128 stands for zero in the data rows.
Here is a table of points, one per row:
array([137, 191, 153, 088, 112, 121, 099, 096, 188, 180, 176, 126, 138,
       173, 109, 144, 082, 112, 089, 144, 186, 070, 149, 167, 130, 108,
       095, 130, 021, 119, 130, 006, 079, 121, 075, 150])
array([138, 049, 138, 156, 088, 165, 101, 083, 105, 102, 106, 174, 180,
       061, 121, 002, 188, 170, 139, 190, 133, 149, 130, 133, 114, 159,
       097, 154, 115, 091, 111, 146, 144, 161, 099, 114])
array([066, 186, 110, 119, 086, 074, 092, 118, 086, 175, 137, 095, 124,
       175, 037, 205, 053, 126, 139, 057, 142, 128, 217, 153, 132, 124,
       131, 140, 174, 202, 067, 065, 117, 150, 142, 109])
array([172, 112, 101, 122, 042, 160, 118, 099, 088, 131, 156, 103, 167,
       089, 132, 161, 172, 070, 134, 138, 146, 186, 135, 106, 117, 171,
       206, 139, 170, 065, 167, 104, 072, 108, 146, 114])
array([122, 039, 128, 160, 114, 116, 129, 121, 110, 109, 189, 137, 166,
       110, 130, 124, 160, 062, 168, 075, 119, 075, 059, 160, 104, 151,
       097, 148, 152, 094, 148, 057, 181, 120, 139, 093])
array([178, 107, 163, 163, 121, 123, 137, 118, 131, 095, 118, 198, 076,
       080, 142, 118, 167, 049, 137, 145, 153, 111, 124, 149, 035, 118,
       138, 193, 146, 095, 179, 181, 099, 059, 103, 084])
array([129, 064, 101, 074, 039, 207, 139, 146, 122, 101, 121, 179, 146,
       096, 155, 075, 153, 126, 066, 116, 109, 098, 164, 206, 103, 070,
       120, 139, 098, 138, 063, 146, 065, 090, 132, 107])
array([165, 070, 186, 135, 032, 186, 104, 207, 153, 128, 091, 137, 199,
       106, 082, 151, 119, 178, 137, 161, 210, 213, 077, 083, 114, 101,
       157, 141, 170, 065, 184, 243, 142, 143, 068, 108])
array([109, 146, 207, 146, 189, 105, 109, 118, 178, 101, 141, 110, 137,
       161, 151, 133, 141, 155, 104, 102, 158, 129, 100, 080, 090, 155,
       150, 097, 087, 143, 150, 138, 151, 139, 158, 165])
array([136, 185, 106, 154, 122, 145, 169, 108, 169, 157, 058, 094, 062,
       153, 138, 130, 147, 146, 067, 119, 174, 106, 118, 102, 133, 218,
       013, 174, 051, 068, 232, 131, 136, 174, 142, 098])
array([045, 096, 152, 116, 060, 093, 109, 127, 088, 023, 196, 118, 108,
       126, 147, 151, 086, 092, 186, 089, 058, 148, 108, 168, 159, 136,
       141, 120, 153, 104, 102, 032, 148, 097, 074, 097])
array([135, 062, 090, 159, 193, 162, 159, 098, 182, 089, 106, 216, 151,
       105, 164, 080, 103, 147, 158, 169, 150, 160, 126, 129, 133, 116,
       101, 197, 090, 147, 142, 200, 136, 093, 066, 097])
array([125, 100, 115, 118, 058, 198, 142, 163, 084, 161, 135, 114, 119,
       096, 168, 114, 119, 105, 211, 102, 157, 160, 105, 114, 141, 092,
       184, 140, 128, 081, 150, 130, 114, 129, 129, 110])
array([172, 141, 146, 165, 117, 122, 137, 140, 182, 084, 123, 090, 049,
       209, 142, 064, 152, 133, 079, 112, 143, 142, 098, 062, 075, 104,
       079, 084, 126, 196, 176, 255, 156, 168, 101, 162])
array([174, 136, 161, 136, 044, 139, 137, 096, 092, 136, 138, 198, 186,
       155, 178, 118, 139, 127, 113, 125, 093, 165, 126, 131, 105, 131,
       243, 129, 141, 074, 142, 183, 129, 113, 099, 103])
array([147, 143, 126, 173, 173, 138, 087, 149, 079, 121, 112, 095, 093,
       133, 094, 146, 140, 202, 097, 155, 128, 144, 174, 117, 077, 183,
       083, 101, 149, 152, 159, 164, 160, 163, 138, 120])
array([098, 153, 100, 129, 076, 111, 144, 152, 135, 073, 152, 151, 141,
       076, 106, 123, 102, 112, 132, 094, 075, 163, 148, 138, 120, 133,
       216, 132, 149, 052, 023, 067, 194, 139, 110, 156])
array([117, 058, 016, 035, 103, 183, 127, 146, 118, 178, 072, 228, 093,
       077, 139, 157, 059, 174, 102, 171, 198, 085, 138, 121, 190, 004,
       197, 168, 111, 255, 073, 088, 113, 091, 192, 144])
array([126, 203, 123, 129, 180, 104, 119, 150, 136, 127, 112, 067, 124,
       201, 136, 143, 158, 138, 121, 117, 114, 122, 105, 071, 033, 109,
       159, 115, 141, 145, 175, 139, 163, 144, 147, 198])
array([152, 115, 130, 160, 083, 145, 138, 131, 132, 104, 118, 156, 128,
       048, 142, 181, 107, 127, 183, 131, 148, 106, 178, 141, 122, 046,
       204, 107, 081, 154, 134, 071, 128, 093, 152, 087])
array([130, 078, 058, 160, 114, 133, 137, 151, 080, 109, 139, 129, 168,
       061, 084, 139, 118, 100, 141, 198, 175, 147, 091, 100, 159, 064,
       107, 132, 168, 085, 117, 208, 091, 126, 124, 170])
array([131, 080, 117, 164, 114, 104, 201, 098, 107, 110, 129, 234, 108,
       132, 146, 102, 141, 064, 133, 103, 146, 150, 151, 157, 115, 093,
       083, 133, 107, 113, 152, 126, 146, 102, 168, 083])
array([121, 116, 135, 147, 118, 145, 167, 125, 084, 148, 085, 150, 126,
       098, 153, 165, 141, 041, 199, 108, 114, 137, 123, 186, 157, 118,
       227, 151, 112, 187, 131, 098, 128, 083, 142, 181])
array([106, 064, 167, 128, 134, 165, 130, 112, 067, 103, 127, 234, 097,
       137, 147, 145, 153, 074, 130, 093, 119, 125, 098, 144, 160, 188,
       165, 120, 135, 080, 130, 133, 155, 109, 092, 126])
array([114, 138, 130, 154, 137, 094, 100, 170, 169, 146, 053, 137, 130,
       204, 099, 100, 174, 145, 097, 176, 117, 127, 121, 130, 143, 156,
       087, 124, 076, 118, 110, 060, 052, 166, 194, 119])
array([117, 057, 157, 150, 134, 130, 155, 115, 065, 083, 124, 218, 174,
       125, 187, 117, 121, 170, 127, 131, 133, 123, 148, 126, 119, 104,
       045, 221, 146, 059, 157, 188, 144, 080, 112, 196])
array([139, 167, 104, 082, 174, 138, 075, 108, 165, 181, 125, 079, 102,
       164, 111, 151, 102, 111, 104, 097, 122, 038, 112, 099, 133, 163,
       100, 134, 091, 078, 034, 087, 070, 128, 085, 108])
array([050, 236, 091, 180, 135, 135, 104, 172, 169, 168, 135, 142, 110,
       104, 175, 173, 187, 144, 055, 104, 179, 114, 131, 141, 188, 169,
       092, 123, 094, 097, 151, 122, 122, 153, 137, 106])
array([111, 109, 140, 161, 131, 184, 131, 085, 095, 106, 227, 177, 145,
       123, 169, 086, 172, 085, 187, 133, 127, 194, 136, 158, 123, 155,
       108, 198, 121, 125, 144, 151, 122, 133, 069, 140])
array([198, 142, 127, 107, 179, 132, 143, 181, 153, 043, 123, 012, 158,
       153, 141, 113, 168, 169, 233, 128, 109, 153, 106, 070, 061, 197,
       140, 044, 139, 190, 161, 107, 142, 190, 144, 160])
array([122, 057, 103, 086, 084, 046, 100, 102, 178, 127, 118, 189, 110,
       124, 143, 150, 060, 038, 154, 086, 141, 137, 127, 200, 174, 153,
       216, 120, 192, 052, 106, 092, 140, 089, 093, 155])
array([114, 226, 147, 113, 126, 177, 090, 098, 160, 225, 135, 087, 080,
       141, 108, 126, 124, 127, 046, 147, 161, 027, 177, 114, 230, 078,
       107, 209, 078, 166, 050, 023, 127, 066, 235, 089])
array([113, 116, 158, 113, 163, 093, 133, 150, 147, 119, 133, 053, 082,
       133, 099, 116, 169, 195, 095, 127, 088, 156, 093, 077, 103, 133,
       093, 129, 116, 145, 246, 220, 123, 183, 159, 175])
array([178, 196, 106, 134, 255, 093, 172, 156, 096, 073, 163, 098, 187,
       134, 088, 074, 150, 190, 151, 032, 072, 150, 105, 131, 045, 180,
       140, 110, 139, 203, 183, 105, 153, 154, 172, 137])
array([110, 167, 125, 057, 170, 097, 074, 150, 102, 199, 104, 109, 146,
       139, 111, 118, 000, 068, 114, 179, 065, 139, 142, 126, 135, 106,
       072, 111, 122, 180, 021, 053, 163, 149, 140, 110])
array([150, 143, 103, 182, 218, 131, 117, 110, 171, 058, 118, 091, 135,
       227, 137, 087, 174, 175, 101, 108, 078, 153, 087, 098, 081, 083,
       093, 059, 218, 142, 200, 176, 096, 187, 112, 154])
array([133, 167, 138, 118, 144, 123, 060, 093, 143, 189, 118, 107, 137,
       164, 162, 108, 169, 182, 085, 112, 158, 137, 161, 070, 195, 112,
       100, 132, 091, 098, 154, 195, 122, 104, 085, 097])
Along one direction, these points spread out more than along any other. Take the direction at right angles to it along which they spread out most. Go by this last direction. How many in every 100 of the points above lie lower along it than each point below? Round to a whole number. More than half of the points above lie lower than the first one.
array([078, 106, 161, 108, 144, 085, 245, 072, 100, 071, 162, 122, 158,
       078, 179, 116, 067, 073, 154, 112, 074, 087, 095, 158, 137, 129,
       196, 058, 138, 128, 093, 081, 069, 062, 123, 176]) 46
array([108, 062, 075, 144, 170, 146, 205, 067, 164, 173, 169, 204, 116,
       144, 104, 119, 114, 179, 136, 224, 183, 094, 129, 190, 173, 074,
       137, 220, 124, 220, 152, 167, 117, 094, 144, 091]) 57
array([191, 134, 157, 142, 161, 074, 140, 125, 084, 170, 117, 074, 058,
       149, 070, 161, 100, 175, 155, 096, 033, 082, 089, 088, 090, 157,
       156, 017, 157, 141, 109, 095, 131, 137, 189, 143]) 81
array([128, 206, 145, 098, 061, 068, 126, 116, 094, 150, 141, 095, 144,
       108, 104, 250, 000, 152, 208, 103, 101, 055, 125, 179, 141, 138,
       150, 127, 161, 201, 001, 106, 095, 148, 155, 153]) 86
array([110, 177, 122, 051, 129, 150, 114, 135, 194, 175, 117, 141, 142,
       158, 117, 124, 117, 110, 152, 140, 082, 093, 184, 123, 174, 162,
       051, 095, 124, 119, 087, 160, 162, 127, 181, 135]) 84
array([170, 155, 192, 131, 185, 222, 144, 172, 144, 148, 105, 122, 120,
       120, 172, 119, 199, 155, 046, 127, 150, 130, 098, 113, 146, 166,
       024, 143, 144, 103, 157, 156, 116, 156, 099, 103]) 62
array([159, 087, 105, 132, 063, 122, 128, 178, 098, 157, 143, 096, 190,
       052, 098, 109, 100, 077, 150, 198, 072, 141, 163, 129, 165, 067,
       199, 164, 176, 116, 205, 173, 128, 128, 039, 123]) 19
array([171, 169, 160, 155, 171, 048, 116, 129, 150, 093, 123, 071, 130,
       173, 085, 202, 153, 182, 115, 122, 108, 196, 118, 115, 159, 167,
       079, 082, 121, 159, 102, 108, 128, 118, 116, 147]) 81
array([057, 165, 105, 114, 168, 113, 105, 105, 151, 214, 120, 091, 082,
       085, 148, 154, 236, 111, 048, 155, 207, 055, 199, 132, 179, 097,
       113, 165, 047, 122, 062, 114, 149, 149, 185, 026]) 95
array([087, 144, 126, 118, 108, 095, 102, 209, 126, 127, 159, 057, 108,
       166, 125, 138, 078, 181, 114, 202, 100, 164, 124, 163, 115, 139,
       144, 031, 157, 145, 104, 114, 158, 125, 131, 152]) 76
array([108, 125, 142, 078, 188, 104, 137, 097, 131, 108, 073, 035, 114,
       117, 067, 063, 122, 120, 149, 088, 138, 180, 135, 095, 116, 167,
       112, 046, 197, 128, 117, 176, 168, 202, 106, 176]) 62
